128 stands for zero in the data rows.
Each row has a hidden score. How much does it go up from the first row of each pair to the second? 15 means little or no change, 30 a big rise and 0 a big fall. The score is a weighted sum of the row's numbers plus the product of two more (or one squared), each taken from its middle value.
[129 111  40  98 137 141 123 132 103 160]
[118 124 143 152 139 123  86 178 208  35] -> 3
[148 123 130  97 162 145 154 139 123 149]
[162 110 106  77 127 107 137 166 112 129] -> 15
[105 134 222  41  66  83 120 100 234  81]
[101  89 156  51 101  94 118 104 161  80] -> 14
[162 153 170 205 165  95 185 106  76 149]
[138 125  54 123  77 162 105  91 105 160] -> 26
[106 110  99 145 173  94 155  98 103 136]
[110 125  74 104 168 140 125 124  80 146] -> 21
[146 143 137 166 175 158 155  94  76 171]
[137 151 103 182 133 119 166 107  70 143] -> 22
[151 120 116 170 115 121 153  87 119 148]
[105 114 142 150 101  58  88 191 200   2] -> 16
[126 118 132 138 164  89 162 176 110 130]
[127  91 123  96 124  97 148 158  77 146] -> 18
[140 117 147 156  96 132 107  11 132 127]
[164 133  94 125 139 147 130 114 104 157] -> 14
[102 120 174 101 131 124 113 164 172 105]
[157 141 109  79 105 184 104 102  89 173] -> 24
[139 151  89 173 180 115 171 145  81 154]
[144  99  79 131 174 152 149 121 139 161] -> 6
[148 159 130 191 161 149 152 136 120  95]
[131 113 113  79 124 120 143 139 148 151] -> 15
[ 87 135 184  62  74  84 146 119 177 108]
[102 123 186  74  33  74  97 121 204  81] -> 17
[179 117 120 141 160 123 152 135  64 164]
[182 150 165 205 175 127 179 101  87 131] -> 13
[121 117 168  68 129 126 122 127 135 110]
[152 180 160 198 146 113 201  93  88 152] -> 20
[143 134 137 158 169 101 176  80 116 164]
[114 111 138  74  80 119  91 148 144  57] -> 22
[119 105 122 122 145 117 111 170 112  97]
[145 131  90 160  83 140 116  88 106 183] -> 20
[ 89  76  47  97 140 124 127 115 120 143]
[ 92 139 132 151 154  87  98 169 144  50] -> 14
[145 132 127 174 202 120 175 172 107 137]
[146 140 126  99 139 134 131 145  91 142] -> 22
[ 90 119 151 121  81 131  76 153 189  17]
[ 92 123 161  93 127  75 122 149 173  91] -> 14
[ 91 114 211  60  92  94 135  83 222  74]
[158 178 170 190 150 129 142   0 108 142] -> 19
[145 131  70 122  71 129  65  94 125 172]
[115 107  27 118  54 167  60  45 159 135] -> 12
[119 125 126 160 190 133 135  57 129 135]
[122 106 118  83 144  89 142 181 117 127] -> 18
[157 142 151 183  98 148 150  40  95 145]
[148 112 139  62  84  91 146 141 161 138] -> 14
[118 134 123 108 133 127 133 177 138 127]
[139 109  18 117  42 170  61 105 106 130] -> 24
[124 132 106 130 175 125 125 160 112 133]
[ 86 102 150  88  91  58  90 156 172  68] -> 20
[162 121  62 141  45 176 107  96 116 159]
[152 120 138 193 178  81 175  90 120 111] -> 4
[148 107  38 118  82 172  87  98 111 156]
[123 124 158  97  84 139  69 131 157  74] -> 16
[137  93  65 112 116 168 114 113  82 149]
[115 106 132  71 123 149 120 142 138 102] -> 14
[118 121 131 109 128 125 155 154 125 171]
[124 135  67 106 129 185  83 122 103 178] -> 22
[116 119 153  84 109 136 133 144 140 129]
[138 145 113 158 175 147 160 178 107 150] -> 15
[166 122 148 161 164 131 145 122 102 162]
[156 139  96  90 134 141 127 108 107 166] -> 27
[122 110  63  88 132 135 140 122  92 141]
[135 191 139 180 184 171 141  98 127 188] -> 9
[115 102 170  73 108 101 135 121 192 111]
[113 117 172  88 121 123 172 140 175 159] -> 17
[139 135  98 134 156 164 109 110  67 147]
[153 153  91 135 113 160 111 134 111 206] -> 15
[109 100 152  82 133  96 135 136 143 117]
[137 144 104 114 168 147 153 139 131 170] -> 20
[129 134  45 124 143 129 109 149  80 164]
[167 146 144 173 141 159 146 182  95  77] -> 6
[152 183 182 226 182  87 202  66 141 166]
[ 85 136 162 164  56 112  64 186 210  57] -> 25
[156 148 110 122 146 169 139 130  53 208]
[119 134 139  79 128 104 141 122 163 159] -> 12
[115 125 123 161  92 154 114  72 150 161]
[162 127 169 191 143  86 153  19 139  98] -> 7
[102 138 180 119  66 131 101 172 176  86]
[141 123 122 119 153 151 149 170  74 112] -> 15
[138 117  69 103 147 140 121 121 109 165]
[131 154 118 170 189 130 141 195 112 122] -> 12
[ 89 124 180 112  85 118  54 150 255  49]
[109 143 147 139  98 114 114 194 137  56] -> 15
[130 113  96 128 171 120 159 151  54 151]
[171 149 129 178 146 152 150  34 115 133] -> 11
[120  90  79 143 160 136 102 114 108 167]
[109 135 143 137 137 113 123 173 149  75] -> 17
[122 117 143  94 108  94 172 163 145 140]
[150 116  42 123  16 156  64 104 127 143] -> 25
[161 177 136 198 152 134 149 186 103 108]
[100 126 151  79  71 128 104 152 144 116] -> 21
[145 169 155 215 172 106 181  96 151 142]
[153  98  87 136 165 123 127  80  94 132] -> 15
[172 131  94 160 106  90 149  93 110 153]
[ 96 123 143 121 131 113 120 202 138 134] -> 15
[104 122 175  92  86 105 124 122 158  85]
[140 145 134 147 145 149 137  44 108 166] -> 14
[167 104  98 122 149 135 129 141  70 142]
[138 146 118 170 166 106 171  92  81 154] -> 20
[166 150 137 191 174 105 184  86 107 112]
[141 150 152 201 194 105 164 159 102 111] -> 11
[127 173 155 164 187 130 140 144 128 127]
[124  97 148  68 117  92 151 144 129 139] -> 14
[133 112  85 128  64 166  77  30 137 128]
[145 133  98 157 214 126 119 102 122 151] -> 4
[128 113  78  99 175 127 107 123 114 176]
[122 140 160 143 119  90  80 185 134  54] -> 20
[187 159 170 181 169 126 142 122 108 132]
[139 144 120 150 191 133 149  81  68 134] -> 25
[100 133 191  99  23  77 112 157 182 119]
[141 130  87 163 120 109 143  92 131 156] -> 8
[121  94  87  90 170 129 155 125 104 133]
[103 119  62 124  80 155 122  49 120 148] -> 21
[116 132 133 146 167 113 134 169 104 116]
[140 130  73 107 134 160 122 141 102 190] -> 19
